In the rows, 128 means zero.
The rows of Y fall into 4 groups and each row is roughly a mix of its group's hidden directions.
Y, 96 rows:
[[150 107 114 179 105 106 117 119  92 117]
 [104 140 183 118 156 130  91 139 137 137]
 [100 161 116 134 101 113 121 184 128 120]
 [138 131 104  86 153 120 119 106 164 164]
 [151 142 143 152  73 130 126 160 103 118]
 [129 117 181 157 149 113 139 118  92 110]
 [ 94 136  97 172 106 135 108 121 162 118]
 [118 116 114 146 177 109 118  79 109 132]
 [134 150  98 125 160 108 117 147 177 153]
 [126  72 128 165 151 114 121  97 126 120]
 [142 135 154 117  87 156 127 178 146 123]
 [126 129  84 132 131  89 105 161 114 161]
 [107 122  70 137 103 110 106 143 125 155]
 [113 142 157 164 117 152 135 158  86 111]
 [131 184 106  97  98 125 139 152 124 137]
 [144 118 173 168 111 142 115 139 160 106]
 [110 135 190 142 143 135  95 144 143 124]
 [146 115 124  87 163 122 112  96 159 154]
 [127 157  66 109 123 141 117 147 137 151]
 [103 152 167 127 124 130  96 173 150 123]
 [115 130  70 100 110 116 115 146 138 159]
 [134 130 103  85 153 133 115 108 165 163]
 [ 90 162 149 112 132 117  99 173 132 134]
 [122 103 112 139 153 161 148  86  90 128]
 [162 125 129  77 140  90 152 126 120 147]
 [120 130 145 164  99 130 145 157  89  95]
 [104 127 113  97 182 129 130  89 136 136]
 [163  97 150  84 157 114 127 103 128 130]
 [169 116 143  89 133 109 121 102 166 144]
 [149 103  66 123 147 124 111 103 115 122]
 [121 147  72 121 120 113 110 156 117 162]
 [ 91 143 123 178 118 166 106 134 136 120]
 [120 156 148  97 118 108 102 171 162 134]
 [143 134 167 159 103 112 111 156 166 113]
 [ 91 139 112 152 121 182 102 135 145 129]
 [119 120  74 115 137 145 156 105  90 134]
 [118 144  72 116  98 134 110 147 139 158]
 [138 150 111  90  92 148 118 148 161 154]
 [111 100 120 139 181 113 125  83 132 133]
 [111 150 169 100 134 132  95 160 158 132]
 [ 93 123 124 125 174 106 142  81 130 136]
 [121 138 140 141 195 128 106 104 135 143]
 [135 136 124  95 169 131 112 103 153 172]
 [146  88 115 117 162 156 102 136 166 125]
 [126 133  65 109 122 115 157 122 101 137]
 [147 116  99  86 134  95 130 105 164 142]
 [107 135 188 133 115 135 145 156 158 134]
 [129 100 173 174 139 116 131 110 124 101]
 [124 134 132 139  92 134 154 171  88 101]
 [147 112 175 179 141 119 123 122 136 107]
 [117 142  73 100 108 157 127 126 157 136]
 [143  76 104 168 143 110 114 107 126 121]
 [132  98 173 169 146 102 131 117 115 108]
 [123 153  66 107 128 126 116 150 122 156]
 [131 101 167 177 148 106 127 117 116 106]
 [108 185 145 117 105 111 151 150 137 145]
 [111 104 169  93 111 142 156  97 131 109]
 [162 133 112 136  74 135 119 163 109 116]
 [153 122  80  92 128 107 152 102 122 146]
 [ 92 157 115 153 126 179 113 147 132 144]
 [135 119 192 133 143 142 100 123 157 125]
 [100 126  90 160  97 132 113 122 165 106]
 [135 147 128  60 112 144 137 138 142 147]
 [113 115  97 183 143 100 112 130 103 126]
 [111 132  72  90 104 135 124 135 145 149]
 [103 102 138 128 183 126 127  85 135 132]
 [144 156 122 103  77 145 133 169 125 123]
 [140 128 189 144 131 113  99 133 161 125]
 [ 95 164 129 103 120 113 108 179 135 133]
 [116 128  84 151 126  93 104 153 105 156]
 [127 115 118 112 156 138  95  89 172 146]
 [125 134 165 154 121 147 141 157  78 109]
 [125 110 131 166  90 109 137 134 118  77]
 [137 125 187 103 126 153 152 107 137 107]
 [144 106  97 151 137 111 155  84  96 134]
 [129 123 114 186 154  96 109 141 105 128]
 [130 129 192 130 145 123  95 133 157 131]
 [112 123  86 112 171 103 135 100 152 141]
 [138 117 169 171 157  99 125 132 100 118]
 [126 155 127 130  94  97 117 179 154 122]
 [140  65 100 153 137 115 121 111 138 118]
 [131 114 143 160  95 105 147 143 100  84]
 [130 156 102  67 121 153 138 134 137 144]
 [ 85 157 152 118 131 144 102 173 131 125]
 [122 165 155 132  76 119 148 159 119 129]
 [168 162 169 127 162 148 136 137 135 116]
 [155  93  75 155 132 107 111 120 128 123]
 [134 163 101  86 105 145 121 153 138 160]
 [106 106 122 109 185 132 128  91 145 135]
 [158 125 170 120 160  90 140 114 103 142]
 [153  74  86 152 126 117 114 125 135 117]
 [139 128 104 162 135  88  98 163 123 153]
 [ 98 136 140 123 186 118 131  90 136 142]
 [131 130  70  83 125 133 151 119 114 141]
 [160 116 130  99 115  77 161 133 110 119]
 [ 95 136  93 161 113 141 105 116 170 126]]
Each list below has two rows that fit no group; the rest each fit one group, if only roughly. Name those rows in the order they come.
  * k515: [138  97 104 144 121 175 158 100 116 110]
  * k295: [156 168 107 114  97 141 116 173 131 132]
  * k785: [137 156 113  92 104 172 132 128 166 131]
  * k62: [149 104  79 158 123 106 117 106  99 118]
  * k84: [127  89  87 135 152 113 122  86 111 116]
  * k623: [142 143  83 117  75 110 141 142 110 123]
  * k290: [112 141  70 107 139 148 140 109 100 143]
  * k131: [139 151  62 130 129 128 107 141 106 144]
  * k121: [125 126 108  85  83 128 114 147 146 163]
  * k802: [134 108 150 168 136  79 108 148 111 141]
  * k31: [115 129 153 104 185 158 114 109 141 136]
  k290, k131
  * k2: [150  81 116 165 129 119  86 135 128 144]
  * k613: [ 89 137 152 110 174 126 143  92 133 138]
  * k891: [144  97  75 145 161 118 108 106 131 124]
  * k467: [135 106 110  98 138 108 109  90 175 125]
  * k601: [156 148  86 132  83 113 129 143  99 122]
  * k708: [ 99 145  87 115 113 165 118 148 159 143]
  * k519: [144 113 173 167 164 112 132 124 116 105]
  * k263: [ 98 125 129 128 183  91 116 100 129 136]
  * k842: [166 119 157 107 146  84 144 121  98 137]
  * k162: [109 135 122 183  88 125 132 145 120  99]
  * k598: [127  92  81 134 157 112 126  88 123 123]
  k2, k263
  * k583: [134 112 171  89 119 149 151 105 156 109]
  * k212: [ 90 137 164 105 171 137 136 100 130 141]
  * k464: [128 106  87 135 133 160 159  97  95 123]
  * k320: [118 125 155 128  81 163 152 150 149 105]
  * k848: [141  84  76 145 138 111 116 104 121 121]
  * k141: [112 128  64 120 132 104 114 144 113 153]
  * k746: [162 145 112 142  68 138 132 153 131 121]
  * k886: [133 140 152 165 167 114 133 131  80 116]
  * k474: [122 183 125  98 105 127 142 161 147 142]
  * k22: [130 140 127  73  96 122 124 154 132 166]
  k320, k746
  * k968: [120 121 186 138 125 107 151 128 121  86]
  * k133: [122 179 170 121 111 142 134 162 134 139]
  * k457: [142 120 167 182 153 124 126 117 124  99]
  * k69: [154 166  90 118  89 118 124 159 122 135]
  * k790: [108  79 103 149 165 128 123 103 115 112]
  * k860: [127 177 153 117  89 139 139 165 126 131]
  * k268: [122 154  77  87 121 159 135 126 143 135]
  * k731: [102 178 153  90 122 138 147 146 137 142]
  * k619: [128  81 102 157 154 118 118  90 116 118]
  * k954: [110  88 136 157 163 108 127  85 120 129]
  * k770: [147  87 136 170 140 140 103 111  95 115]
  k968, k790
  * k391: [108 100 156 141 182 137 115  96 131 135]
  * k18: [116 141 115 153  82 114 154 164 109 104]
  * k215: [154 134 111 122  73 138 130 173 137 117]
  * k981: [102  99 155 145 177 120 131  99 149 130]
  * k5: [106 144 113  92 176 131 132  88 121 135]
  * k617: [139 105 104 176 150  98 112 129  95 121]
  * k152: [ 96 146  79 140 102 146 119 140 162 129]
  * k522: [134  89 114 152 159 114 115  84 101 120]
  * k361: [114 146 106 111 184 108 123 104 146 153]
  * k3: [150 121 181 134 121 134 106 133 176 119]
  * k408: [144 100  62 134 123 105 127 112 119 118]
  * k638: [151 108  87  97 128 159 156  97 134 130]
  * k438: [141  81 107 159 145 122 113  93 103 115]
  * k465: [139 160  80 114 146 123 114 161 113 157]
  * k824: [131 125  68 117  87 150 128 138 138 145]
  k617, k824
  * k996: [139  81  94 154 152 105 120 112 101 129]
  * k559: [162 124  82 122 109  83 148 117 127 137]
  * k689: [139  96  66 137 133 106 122 102 120 121]
  * k800: [115 134 121  67 164 134 124 106 122 149]
  * k528: [141 141  81  91 104 131 131 130 142 168]
  * k948: [140 145 113 126  61 129 139 152 108 114]
  * k275: [104 142  79 121 117 145 109 126 173 145]
  * k547: [108 132  55 111 126 139 126 125 136 134]
  * k115: [118  98 116 124 183 126 120  83 129 124]
  * k173: [122 109  90 146 165  92 126  90 129 135]
  * k447: [156 106 132 111 156 109 136  73 128 151]
  * k687: [141  84 142 169  97 125 128 121  99 106]
  k996, k528
  * k168: [154 104  78 156 131 106 108 111 104 122]
  * k578: [141 104 131 128 158 171 114  78 128 139]
  * k12: [141 123  87 105  90 156 112 153 144 152]
  * k349: [107  77 145 124 157 140 135  86 124 114]
  * k216: [130 144  93  96  95 128 111 155 146 165]
  * k55: [118 149 145 138  96 129 113 183 157 112]
  * k777: [102 150  77 129 105 142 120 139 166 143]
  * k657: [138 130 179 128 118 135  98 150 173 122]
  * k129: [163 133 145  93 154  94 153 122 109 154]
  * k176: [136 111 105  88 147 136 108  96 170 144]
  * k812: [137 139 128 113  64 141 139 166 123 122]
  * k594: [133 115 176 100 102 143 147 110 162 110]
  * k368: [121  83 145 174 158 112 120 110 145 129]
  * k291: [133  82  83 128 151 107 125  95 131 121]
  * k659: [ 84 106 127 113 166 112 146  90 141 137]
  k578, k12
  * k497: [120 122  67 119 143 148 154 109 101 121]
  * k808: [143 153  86  98 119 125 111 162 136 162]
  * k184: [114 146 107 145 183 100 126  94 129 140]
  * k38: [135 139 100 103 147  94 126 103 165 165]
  * k799: [120 137  96 127 176  95 128  91 136 146]
  * k222: [168 132 102 118  80 112 125 162 115 137]
  * k495: [118 154 128 131 106 148 155 177  89 128]
  * k33: [115 165 135  89 101 136 150 161 154 138]
  * k739: [146 135 139 102  79 165 129 162 124 112]
  * k282: [159  99 176 132 141 102 133 113 102 107]
  * k71: [110 118 146 185 120 163 127 136 113 101]
  k497, k222
  * k206: [111 168 177 106 124 146 138 155 147 138]
  * k919: [148 113 168 116 175 126 110  94 128 145]
  * k549: [118 146  84 101  90 153 118 138 152 150]
  * k73: [101 144  96 108 119 179 120 155 138 146]
  * k308: [103 101 131 129 171 144 128  78 146 134]
  * k673: [159 164 136 134  91 139 117 176 132 126]
  * k271: [135 115 196 151 134 122 138 116 111 109]
  * k445: [126 140  82 125 169  96 115 106 146 148]
  * k297: [151 107 176 135 130 111 143 131  85 102]
  * k641: [112 131 197 134 149 123 135 127 118 103]
  k308, k641
  * k92: [153 167 104 113  81 132 126 162 118 126]
  * k754: [129 141 107 181  93 149 134 128 160 116]
  * k54: [103 128 178 128 146 165  99 141 148 119]
  * k531: [151  91 114 104 123  91 123  98 160 111]
  * k938: [123 141 139  99 175  93 158 103 143 130]
  * k261: [118 148  72  97 134 163 136 120 146 124]
  * k479: [ 99 114  78 157 138  99 118 129  98 134]
  * k146: [131  92  76 127 152 111 115 123 163 131]
  * k895: [147 111 148  89 161 149 120  86 139 145]
  * k555: [112 127 159 172 115 166 117 153 135 100]
  * k197: [115 176 142  98  99 132 151 161 137 141]
  * k769: [107 150 146 136 103 154 112 179 148 108]
  k754, k938
  * k409: [163 102 147 104 157  87 125  98 131 138]
  * k606: [126 129  64 106 140 120 127 107 104 153]
  * k138: [116 130  80  98 118 135 114 118 178 136]
  * k341: [122 127 146 175 101 106 143 140  98  92]
  * k49: [122 111 156 168 154 137 142  96 114  89]
  * k325: [101 133 173 112 148 170 100 145 137 128]
  * k791: [114 124  86 120 149 121 151  98  82 142]
  * k924: [141 102 113 120 161 137 143  68 114 121]
  * k783: [117 105 163 132 151 136 156  90 114  91]
  * k918: [135  74  96 156 116 101 132 108 118 115]
  * k556: [138 143  87 113 106 119 101 159 149 166]
  * k78: [106 153 191 113 131 146 137 145 147 134]
  * k414: [138 120 112  84 157 144 107 109 161 159]
  k606, k924
